One turn moves every row onto another: examples first, then more rows asked:
Zuf: [ 21  19  14  22 -15 -10  -8  17  -3 -23   9 -24 -20  10  -6 -44 -18  -8
  12 -11 -33   6 -20   8   0  -4 -21 -15  24   8   9  23  -5   1 -16   8]
gomad: [  6  17   0  13   6  -3  22   6   1 -20 -18  21  -2  -8  15  -2   7  -4
  -5   0   4  19   0 -33 -24 -11   8  14   8  -3 -16 -50 -10  -2  14  22]
loto: [-29  -8 -41  15  21 -44   3  12  14   7 -17  -7 -13  25  20  -2  22   1
   9  -8  -9   7  13  -7  16  10   4  28  -5 -19 -14   9 -20  10 -26  35]
Voz: [ -3  -5  10 -22  33 -14  -9   8  21  28  25   8  -6  40  23 -11   5  -3
   0  10  -5  12  -7  10 -23  14  -1  -7  23   2   2 -41  -5  24   1  -4]
kadas: [ 14   3 -24 -21   1 -13 -27  13  36  10   6  20  10 -12   5 -11  24 -12
   6  23 -24  -3 -25 -22   3   0 -26  13  14  -8   5  14 -13   5 -17  -8]
Loz: [  3 -15  -6  15  18 -22 -23 -29  15 -22 -17 -21 -15  16   0 -11 -12  13
  11  -3 -24 -17   9 -11   0  22   4  29   5  -2 -16  32 -32  13 -31  -3]
Pibim: [ -7  -4   4  -8   5   8 -34  22  -5 -21 -15  18  -5  23  -1  -4  33 -20
  -2 -38 -25   2   0   4  35  17  21 -22   1   4  -6   3  -5 -18 -29   4]
Zeda: [-30  -1 -47  21  10 -41 -10   9  15   3 -14  -7  -9  22  21 -10  25   8
  12  -3 -11  10   8 -14  20  22   7  25 -11 -23 -10  11 -24  17 -21  28]
butu: [ -8  27  11  -7   0   7  22   5  -8  13   3 -28  -5   3   6  25  21  11
  -3 -13 -15  -9  13 -22  -5   5 -11 -22  28 -14   9  24  13  -2 -51  10]
nov: [-44 -12   1   7  17   4  10   0 -12  -7 -20   8   1  -2  33   2 -24  -5
  -1  -3  -8  -8   0   4 -31 -14   3  12   7  -6  29 -26   1 -12   6   2]
Fetez: [  9 -11  30   1  11  -1   6 -19  -2  22  -5  13 -21  18  21 -10  28 -11
  -5 -25  -6   7   8 -16  23  33  11   0   0  -6  -5  50  -6  10  28   7]
liv: [-30  11   7   7  11 -21   0 -25   0   2 -10  -3  19   4  20 -16  -7   7
 -20  -1 -23  21 -20  -1  11  -3  30  21  -3   4  49 -30   2  27 -15  13]
riz: [-35 -44  23   3   6 -23   6  -2 -20   6 -10   3 -10  26 -11 -34  26  16
   3 -21 -30   4   0 -22  -4 -24  -2 -10   5  14  18  -4  22  -2 -12  -1]
gub: [  3  13 -20  -7   0 -10  15 -21 -12 -22  17   7   4 -31  20  -3  17  -3
 -32  10 -25  26 -13 -20  16  15   0 -11  -7 -16 -10 -14  -9  -9 -35  17]
lep: [  9 -20  10  10 -12 -10 -22  -3 -21  -2  16 -11  46  21  -6  -5  14  28
  -2 -33 -11   4 -24   6 -13   2   9  18  23  10 -22   0  -3  -2  22  15]
Mun: [-22  18  16   6  -7  42  24  17  -3  -9  -2 -10  -7  12  14 -10  -4  12
  -7  -2  -4  27  -6  -5 -10  34  13   9 -10  19   0  15 -36 -15 -10   5]
voluz: [ -6  -8  13  18  45 -12 -23  12  -3   0 -19   1  -4  11  18 -10  42 -22
  14  -6 -13   3 -14  -7 -13  -6 -23 -35  16  17 -13  -9  -1  18  19  14]
zab: [  0   1   7 -11   6   8 -40  18  -3 -22 -11  18  -3  11   3  -4  41 -26
   0 -38 -28   4  -2   8  29  21  21 -17  -1  -9   0   8  -4 -10 -28   5]
Gefem: [-15  -5   2  -3   6  11  14  20  31   4   3   7  -1  -3  11  12  -4  -2
   5 -17 -11  46 -26   4   0  -2   0  19  13 -11 -10 -46 -12   9  -7 -23]
Bek: [-22 -15   8 -19  -9 -15 -11   1  -5  18  17  -7   1  17  31 -13 -10 -26
  14  22  -9  14 -32 -32  18 -11   7   0   6  -6  15 -33   5  17   9   9]
lir: [ 12 -10  -5  20  -9 -17 -14  -2 -25  -7  14  -7  36  20  -8  -4  17  39
   4 -19  -4   7 -29  11 -15  -2  -2  18  20   7 -17   2   3  -1  29   9]
mam: [ 12 -21   2  15  -8 -18 -18  -6 -28  -5  14  -6  37  19  -6  -9  21  37
  -6 -22  -6   1 -22   2 -16  -4   2  14  27  -5 -19   6  -2  -6  29  13]
nis: [ 19  13  18  32  -9 -14 -11  11  -4 -24   9 -20 -33  17  -8 -38 -15  -6
  12 -12 -36   3 -21   2   8  -7 -20 -13  26   6   6  20   2   1 -13  14]
Bolav: [ 14 -31   7  23 -17  -8  -3 -27   8  12  13 -13  19 -17   0 -15  37  32
  18 -23  -8  30   8 -12 -14  15   0  -3  23 -16  -9  15   4  -6 -25  23]
vepu: [  1  -1  36  -1  -5 -13  11   2  16  20   3 -21 -12  -6  29 -11  10  21
 -26 -10 -39   6  37 -13   5  32   0  -6  -1 -12   7   5 -22  16  29 -21]
Bar: [  9  -2  39 -12  -2 -21  14   5   7  22   6 -20  -6  -9  21  -3  10  19
 -27   1 -38   9  36 -16   9  27  -3  -6  -2 -15  11  -1 -20  12  26 -20]
Sagu: [ 13   3  31  -6 -14 -21  16   3  16  19   3 -14 -15 -17  35 -13   2  13
 -14  -5 -42   5  37 -13   9  30   0  -2   1  -5  17   3 -16  10  28 -12]
fuzen: [-41   0 -37  23  20 -41 -12   9  13   0 -12  -6  -9  23  24 -13  25  -2
   8  -6 -17  10  13 -12  16  24   1  23 -20 -18 -11   2 -22   9 -20  31]
Bepa: [ -5   8  11  21  20   2   7   2 -16 -11  19  -6   6  42  -9   6 -18  16
  12  -5 -34  24  11  -3  -4  26   5   6   9  10  42  -1   1  32 -20 -23]
guz: [ -8  24   6 -11   7   6  22  14  -5  18   4 -22  -8  -4   5  20  27   9
  -4 -14 -27 -10  12 -28   0  -1  -9 -16  29 -14  13  24  20  -3 -46  11]

zab turns into butu
Loz turns into Fetez
Voz turns into gomad
Now these:
Bar turns into lir
voluz turns into gub
Zuf turns into Pibim
lep turns into loto
Gefem turns into nov
riz turns into kadas
vepu turns into mam

